In the data rows, 128 means zero.
Here are some numbered points:
[ 74 170 130 166  93 112 175  79 211  88 120 188 114 139  81 187  90 128 130 172  78 129 115  86 100 150 113 114 163] 0
[137 154 112 170  99 124 106 151 138 117 146 166 148 116 141 107 115 112 154 125 169 120 123  67 117 168 142  99 133] 1
[136 134 146 131 132 133 115  80 140 157  72  96 149 148 101 150 118 128 119 154 113 112 130 157  95 108 157 119 126] 2
[136 120 125 137 149 123 116 144 121 128 133 125 112 131 159 128 143 140 113 120 147 114 109 126 121 109 113 113 119] 3
[120 102 113 113 104 142 162 112 158  90 175 174 150 141 149 112  95  99 117  93 153  95 191 123 146 138 117 112 102] 4
[105 116 136  94 105 136 151 130 132 154 141 131 130 116 107 117 175 155 141 133 115 154 180 130 130 134 110 162 166] 5
[132 111 112 165 125 128 122 134 135 145  88  92 156 109 161 136 171 142 129 142 137 163 114 121  87 128 147  98 134] 6
[ 63 126 182 115  90 156 171 138 133  66 193 153 131  99  89  79 156 125 138 127 126 135 171 121 149 165  93 188 137] 7
[114 121 119 166 146 140 127 137 127 138 149  88  94 127 157 115 117 114 149 124 137 149 155 128 147 150 140 141 127] 8
[170 137   0 250 123 160 118  46 247 108  68   0 143 210 150 216   0   0  51  88 140  35  41 159 148  38 255   0  80] 9
[112 117 192 128  69 117 133 130 135  99 129 163 188  75  40 106  92  97 160 138 110 157 162  78 118 166  89 145 154] 10
[136 147 125 122 140 111 123 146 134 137  98 139 144 114 118 131 143 100 125 136 118 144  87 128 125 153 168 106 116] 11
[137 149 115  98 151  84 127 161 138 154 100 141 144 100 121 140 137 100 129 137 130 152  82 125 121 160 166  97 122] 12
[159 138  58 130 133 159 108 110 159 125 120 110 168 162 132 147  79 105 110 117 125  86 105 166 160 140 210 122 106] 13
[108 101 173  88  95 143 157 129 126 134 154 137 162 101  96 103 169 156 164 135 111 171 197 135 151 130  90 181 162] 14
[212 165  70  59 138  86  99 182 103 117  71 190 173 128 115 142 179 132  35  99 149  65  56 132 117 133 194  73 106] 15
[125 108 130 113 114 129 147 137 134 108 139 162 153 130 118 111 134 122 115 109 127 115 145 151 108 150 130 129 154] 16
[131 147 122  42 188 114 129 115 102 171 132 160 110 146 132 133 110 157 115 101 114 144 130 191 151 117 130 156 112] 17
[134 180 115 118 133  64  79 114 154 147  86 145 117 147 144 135 107 171 136 172 106 133  37  91  62 152 126 144 165] 18
[148 109 106  68 108 122 105 140 121 100 145 150 180 123 119  94  85 108 131  99 158 128 121 129 105 172 172 138  87] 19
[131 130  81 153 117 155 137 131 162 137 111 117 122 175 153 158 124 175 121 130 120 140 132 130  94 132 172  92 150] 20
[138 123 106 139 147 132 125 113 128 149  93  89 136 146 166 154 158 145 125 136 120 146 134 149 111 134 153 113 117] 21
[148 120 103 171 182 120 116 167  98 125 122 119  76 137 206 157 199 159  79 122 188  55  66 122 109  61  86 107 114] 22
New points follow, each followed by the numbers of its three nearest points above by angle, seen from the average point of the numbered points, nearest first.
[140 145 101 131 128 129 139  95 142 133 136 142 131 140 154 144 124  97 139 133 124 130 139 136 159 129 132 109 103] 4 8 13
[136 142 125  85 161 127 131 127 112 143 127 148 120 142 122 132 120 143 114 111 118 136 118 170 147 126 128 147 124] 17 5 14
[115  36 154  96  84 119  87  71 131 138 128  49 175 152 165  68  87 107 133 120 151 167 209  88  75 127 100 158 124] 14 10 5
[ 98 135 129 190 115 150 117 137 163 130 120 111  88 115 103 170 108 149 162 166 110 112 107 131 111 103 123 139 165] 0 8 20
[143 150  74 135 119 127 169  65 165 132 154 172 148 145 169 155 134  66 164 142 128 155 152 140 204 128 121  94  81] 4 13 9
[124 119 198 100 157  92 130 153  61 178 125 122 106 109 171 107 213 136 113 104 162 184 133  50  92 151  89 112  77] 3 6 22
[126 137 126 118 123 135 141 103 151 134 119 169 145 137 119 144 115 140 118 135 138 112 133 139 114 130 114 125 138] 0 16 4
[136 137 122  97 151 126 121 125 121 131 128 141 123 140 125 136 111 135 115 117 123 120 123 160 139 124 131 137 124] 17 3 14
[136 121 120  72 152  81 139 133 103 201  83 117 129 152 150 145 222 181  90 143 122 164 118 140 117  94 103 125 110] 21 17 3
[134 126 175 145 124 162 142  90 103  71 144 132 149 150 101 126 135 114 117 147 120 106 155 119 152  99  93 125  85] 7 4 14
[127 139  98 133 125 126 103 162 145 123 139 119 125 109 135 125 104 151 137 111 161 121  88  83 105 135 161 104 144] 1 18 3
[127 147 143 130 108 102 143 122 148 112 144 207 131 115 119 129 147 128 102 129 147 108 139  79 102 168 153 128 136] 1 0 7
[127 103 113 160 148 146 128 113 124 145 155  54  92 132 171 106 123 105 160 121 133 171 165 140 159 155 146 149 107] 8 21 5
[112 104 115 117  71 143 173  95 148  95 203 174 134 129 142 103  85  95 127  80 143 124 209 108 153 153 111 123 116] 4 7 16
[131 165  68 184 123 180 126 152 145 116 124 107 137 132 112 139 108 130 140 140 143 106  89 112 139 141 230 134 165] 13 9 20
[122 128 130 168  88 101  92 172 138 123 142 171  73 121 120 128  97 103 127 108 154  45 153  86  84 180 127 149 154] 1 10 16
[ 81 106 115 255 222 187 198  87 114 143 255   0  23  62 254 114  95  78 255 168 149 255 196 116 255 221 176 195  88] 8 21 7
[136 165 115  34 211 119 145 133  95 136 144 180 130 138 119 122  86 172  98  71 123 148  95 200 155 132 154 154 114] 17 19 15
[134 147 183 167 160 132 122 140 124 104  95 153 151  72 115 167 135 118 127 127 170  80  33  58  71  87 147  85 110] 22 11 3
[131 151 116 136 132 128 129 129 106 143 141 115 119 114 106  98  88  84 165 109 107 182 144 123 168 190 228 145 124] 8 11 19
[146 121 129 104 153 118 118 139  89 135 146 160 120 132 177 112 155 148 114  90 150 123 143 114 119 139 133 117  95] 3 22 17
[ 97 120 113 158 152 166 119 121 156  80 146  94 143 123 113 133  43 101 154 144 154 115  75 182 143 100  88 136 122] 9 8 13
[134 106 161 130 115 141 130 105  99 121 132 113 153 118 158 113 146 110 162 133 128 162 174 121 146 122  89 131 108] 14 5 8
[137 146  90 141 109 113 145  76 150 111 152 148 131 139 164 142 127  81 161 148 128 132 147 128 194 129 114  97  80] 4 8 9
[108 125  92 140 139 141 110 145 139 119 147 102 113 129  91 116  39 102 162 115 104 146 123 155 155 158 164 156 138] 8 13 19
[125 118 121 158 150 139 120 126 123 143 154  86  96 130 169 109 115 111 148 122 134 154 154 139 166 162 149 151 114] 8 21 3
[ 98 140 234 172 131 167 118  67 104 103  98 151 161  83  67 128  67 111 226 173 130 116 168 153 146 169  92 204 126] 10 7 14
[149 149  93  87  97 152  16 212  93 123  38  63 189 133  26 125   7 229 146 104  69 126  11 141   6 140 231 111 187] 18 2 15
[126 105 118 153 154 139 131 131 115 152 155  60  87 124 190  82 115  93 169 109 132 178 162 143 161 179 153 163 110] 8 21 14
[130 146 130  79 167 117 114 131 110 147 115 140 130 131 119 126 114 144 123 108 129 136 107 161 131 117 134 147 123] 17 12 3
